500 stands for zero in the data rows.
Here are some points:
ndarray[697 505 563 482 538 798 468 216 578 438 447 409 513 595 405 590]
ndarray[631 450 553 568 483 642 397 773 547 538 597 436 659 443 421 655]
ndarray[378 577 495 491 960 491 675 699 570 411 340 360 483 541 435 390]
ndarray[668 425 203 533 542 459 512 622 668 407 340 936 506 660 427 159]
ndarray[595 593 595 648 606 643 582 504 523 613 599 473 506 630 444 547]
ndarray[539 599 579 526 728 633 519 677 637 528 517 414 664 587 555 653]
ndarray[486 463 621 492 534 491 430 998 407 444 416 379 444 513 349 443]
ndarray[487 700 438 300 234 526 241  43 663 610 666 920 375 345 581 705]
ndarray[431 616 403 541 779 547 483 405 595 571 528 364 571 510 936 339]
ndarray[554 829 531 659 636 592 339 230 570 676 402 555 555 382 801 603]
ndarray[528 584 632 543 682 597 617 676 607 512 478 375 579 559 546 581]
ndarray[492 655 669 428 613 611 692 384 680 619 476 698 471 692 598 614]
ndarray[503 354 474 443 378 462 407 973 403 404 454 406 474 446 340 489]
ndarray[514 352 455 456 451 404 450 947 316 437 427 196 526 437 413 563]
ndarray[564 640 514 543 480 500 636 552 631 542 570 418 637 561 514 677]
ndarray[563 960 584 761 430 360 429 251 679 627 503 640 432 448 382 622]
ndarray[547 795 599 558 723 532 793 501 502 571 452 531 547 663 445 466]
ndarray[255 283 217   0 248 593 535 394 572 330 608 999 430 566 661 399]
ndarray[622 331 583 431 383 527 435 765 396 422 500 488 435 558 285 555]
ndarray[521 601 592 683 550 548 480 522 741 523 594 435 683 663 413 698]
ndarray[675 674 588 658 597 535 567 295 630 609 529 412 658 586 327 585]
ndarray[247 477 366 484 488 437 237 883 460 446 465 188 589 481 551 497]
ndarray[479 298 494 433 360 355 348 984 439 461 408 308 480 388 314 534]
ndarray[601 456 502 560 455 468 402 852 416 502 544 327 525 442 345 478]
ndarray[ 40 371 219 233 236 405 349 132 318 366 301 577 395 274 961 409]
ndarray[372 745 416 553 805 403 789 308 657 536 368 439 562 545 619 452]
ndarray[756 505 539 525 371 593 433 550 646 553 590 185 671 396 551 662]
ndarray[651 671 637 474 394 611 528 498 608 671 545 573 555 542 528 496]
ndarray[479 508 461 675 659 590 675 365 719 673 673 474 765 631 641 659]
24 more points follow, each with its number after it:
ndarray[293 285 311 329 368 350 445 999 352 161 373 197 304 320 250 331] 0
ndarray[766 551 636 513 365 533 322 602 400 553 629 669 395 469 386 521] 1
ndarray[305 729 472 612 450 463 590 119 424 671 377 709 549 330 654 263] 2
ndarray[613 632 367 456 465 669 663  92 481 539 530 636 395 523 365 550] 3
ndarray[735 706 529 501 580 545 743 321 480 580 574 484 553 566 574 345] 4
ndarray[579 606 699 460 619 496 712 256 445 505 552 631 345 552 347 573] 5
ndarray[219 630 501 494 819 603 630 259 640 438 593 310 629 530 753 532] 6
ndarray[452 656 408 565 513 588 606 383 549 747 454 471 572 563 850 409] 7
ndarray[576 402 574 478 493 495 374 999 414 480 413 304 623 442 287 467] 8
ndarray[174 195 278 259 302 169 199 921 273 113 168 116 327 196 284 324] 9
ndarray[481 345 391 430 486 757 706 148 766 690 527 692 539 574 198 558] 10
ndarray[550 410 576 695 485 664 353 524 617 503 609 590 702 514 645 584] 11
ndarray[583 621 338 612 746 618 126 406 654 456 473 889 335 533 890 516] 12
ndarray[308 393 375 656 533 329 163 250 483 510 477 551 521 796 999 573] 13
ndarray[505 365 689 581 635 529 589 484 658 479 379 459 505 569 471 663] 14
ndarray[358 224 425 406 307 332 296 941 306 268 302 254 309 420 196 299] 15
ndarray[698 370 505 454 460 473 539 687 408 483 626 490 517 532 412 530] 16
ndarray[ 35 132 259 300 263 102 197 999 205 255 150 260 262 241 118 333] 17
ndarray[182 255 343 198 284   0 336 943 315 128 186 147 227 161 294 187] 18
ndarray[611 535 621 585 535 543 506 419 551 695 635 554 598 677 470 638] 19
ndarray[563 470 619 479 450 530 417 856 456 515 463 330 455 531 418 571] 20
ndarray[126 198   0 330 755 382 203 160 367 134 711 779 588 324 999   0] 21
ndarray[630 509 596 671 545 487 535 339 577 585 379 921 435 322 562 484] 22
ndarray[190 289 374 403 350 387 259 999 441 279 345 159 622 299 435 433] 23
Which of these numbered points is nearest to each point below by angle, seen from the average point of the first points? Its number follows each.
ndarray[399 637 580 581 613 628 623 330 511 753 428 553 520 607 791 589] > 7
ndarray[719 383 526 430 416 553 511 738 459 365 503 415 494 625 308 519] > 16
ndarray[391 668 598 637 620 411 863 544 619 607 479 476 412 660 405 511] > 5
ndarray[547 756 366 642 590 545 275 215 615 456 437 929 429 602 321 611] > 12
ndarray[470 372 461 491 484 512 480 838 436 525 552 400 654 521 411 483] > 8
ndarray[238 720 375 445 550 522 356  70 361 475 400 542 448 358 716 511] > 2
ndarray[338 390 475 386 527 344 449 990 447 348 451 220 561 301 472 335] > 23
ndarray[346 540 525 489 814 460 441 811 564 414 440 335 678 553 705 501] > 23
ndarray[ 84   0 150 141 258 151 151 942 183  98 118 210  69 178 113 135] > 17
ndarray[528 568 548 518 525 575 389 501 540 524 580 501 809 549 701 534] > 11
ndarray[621 565 592 510 678 562 614 626 560 599 478 420 546 579 410 554] > 14
ndarray[672 378 822 493 374 457 756 785 472 589 819 574 523 579 255 301] > 16
ndarray[ 50  68 225 310 250 184 239 999 293 117  62 243 209 139  96 151] > 17
ndarray[580 529 617 596 289 677 597 266 666 733 563 470 505 658 865 516] > 7
ndarray[626 694 727 541 537 710 496 419 605 742 551 578 634 687 606 641] > 19
ndarray[943 674 644 284 306 425 299 361 508 488 683 687 401 362 303 633] > 1
ndarray[465 618 773 574 442 548 559 266 489 575 389 780 411 462 523 537] > 22
ndarray[683 438 622 433 423 502 545 798 515 519 600 644 459 543 182 527] > 16
ndarray[442 672 550 633 474 486 749 179 471 592 544 740 370 544 181 556] > 5
ndarray[293 207 318 296 176 837 443   0 589 450 684 463 680 340 999 190] > 21
ndarray[599 477 592 471 609 669 526 751 539 528 550 372 466 546 341 587] > 20
ndarray[143 196 432 191 270 231 396 999 292 303 222 222 281 267 221 320] > 17
ndarray[640 368 586 534 450 507 336 914 438 446 406 481 521 482 272 423] > 8
ndarray[287 589 517 578 802 450 607 104 572 509 445 320 562 522 670 606] > 6
ndarray[529 536 574 601 550 543 587 394 632 596 405 515 387 633 457 595] > 14
ndarray[429 310 434 450 386 454 542 999 486 273 484 359 385 428 293 433] > 0
ndarray[421 463 518 483 419 568 443 912 493 451 432 388 589 423 387 472] > 8
ndarray[195 257 143 357 265 758 553  33 513 517 477 875 249 546 999 422] > 21
ndarray[158 156 252 245 255 181 140 908 314 128 176 214 255 104 290 222] > 9
ndarray[735 382 634 637 306 659 309 323 206 584 624 517 478 497 267 660] > 1
ndarray[665 357 704 691 581 569 468 385 457 587 644 543 532 684 569 649] > 19
ndarray[ 37  88 242 251 244 190 212 999 268 197 297 220 166 197 217 233] > 17
ndarray[741 604 495 402 564 685 513 233 582 627 533 716 418 613 375 419] > 3
ndarray[590 728 440 641 552 538 537 379 693 580 529 635 634 535 668 510] > 7
ndarray[295 551 402 657 652 296 363 157 573 500 728 850 573 548 410 576] > 21
ndarray[475 658 515 392 519 798 695 186 528 703 750 554 415 562 436 498] > 3
ndarray[556 707 507 506 757 505 644 371 480 641 593 559 552 594 841 442] > 7
ndarray[575 535 626 519 545 507 386 111 810 526 646 524 612 701 742 437] > 13
ndarray[536 178 721 482 359 531 674 274 691 621 377 883 576 272 454 457] > 22
ndarray[ 28 511 566 593 768 499 522 272 747 599 608 195 430 301 942 519] > 6
ndarray[266 369 356 274 471 131 247 910 316 177 232 291 306 220 190 204] > 18
ndarray[454 794 491 694 593 550 399 460 386 522 470 621 474 360 695 359] > 2
ndarray[452 489 668 530 581 515 398 780 539 476 514 218 725 526 709 585] > 23
ndarray[328 524 444 441 924 424 678 679 514 362 397 431 479 494 400 419] > 0
ndarray[137 123  81 202 344 183 244 999 209 252 128 102 249 187  69 109] > 17
ndarray[654 286 744 437 318 413 312 860 427 603 518 211 530 401 403 671] > 20
ndarray[493 607 578 628 856 615 577 420 598 566 581 403 588 583 639 620] > 6
ndarray[498 520 431 631 606 669 538 491 657 506 726 497 830 546 727 501] > 11
ndarray[479 450 568 431 549 520 812 861 329 423 371 354 354 512 177 398] > 0
ndarray[610 459 549 502 313 514 377 871 412 510 530 419 457 552 331 532] > 20
ndarray[761 636 565 491 491 614 398 376 504 702 561 547 576 595 502 601] > 19
ndarray[410 455 463 512 649 567 410 862 517 531 439 313 657 543 590 580] > 23
ndarray[595 664 402 368 581 338 999 430 613 585 363 796 285 445 336 424] > 5
ndarray[300 575 473 408 948 413 602 147 672 385 437 391 593 458 999 453] > 6
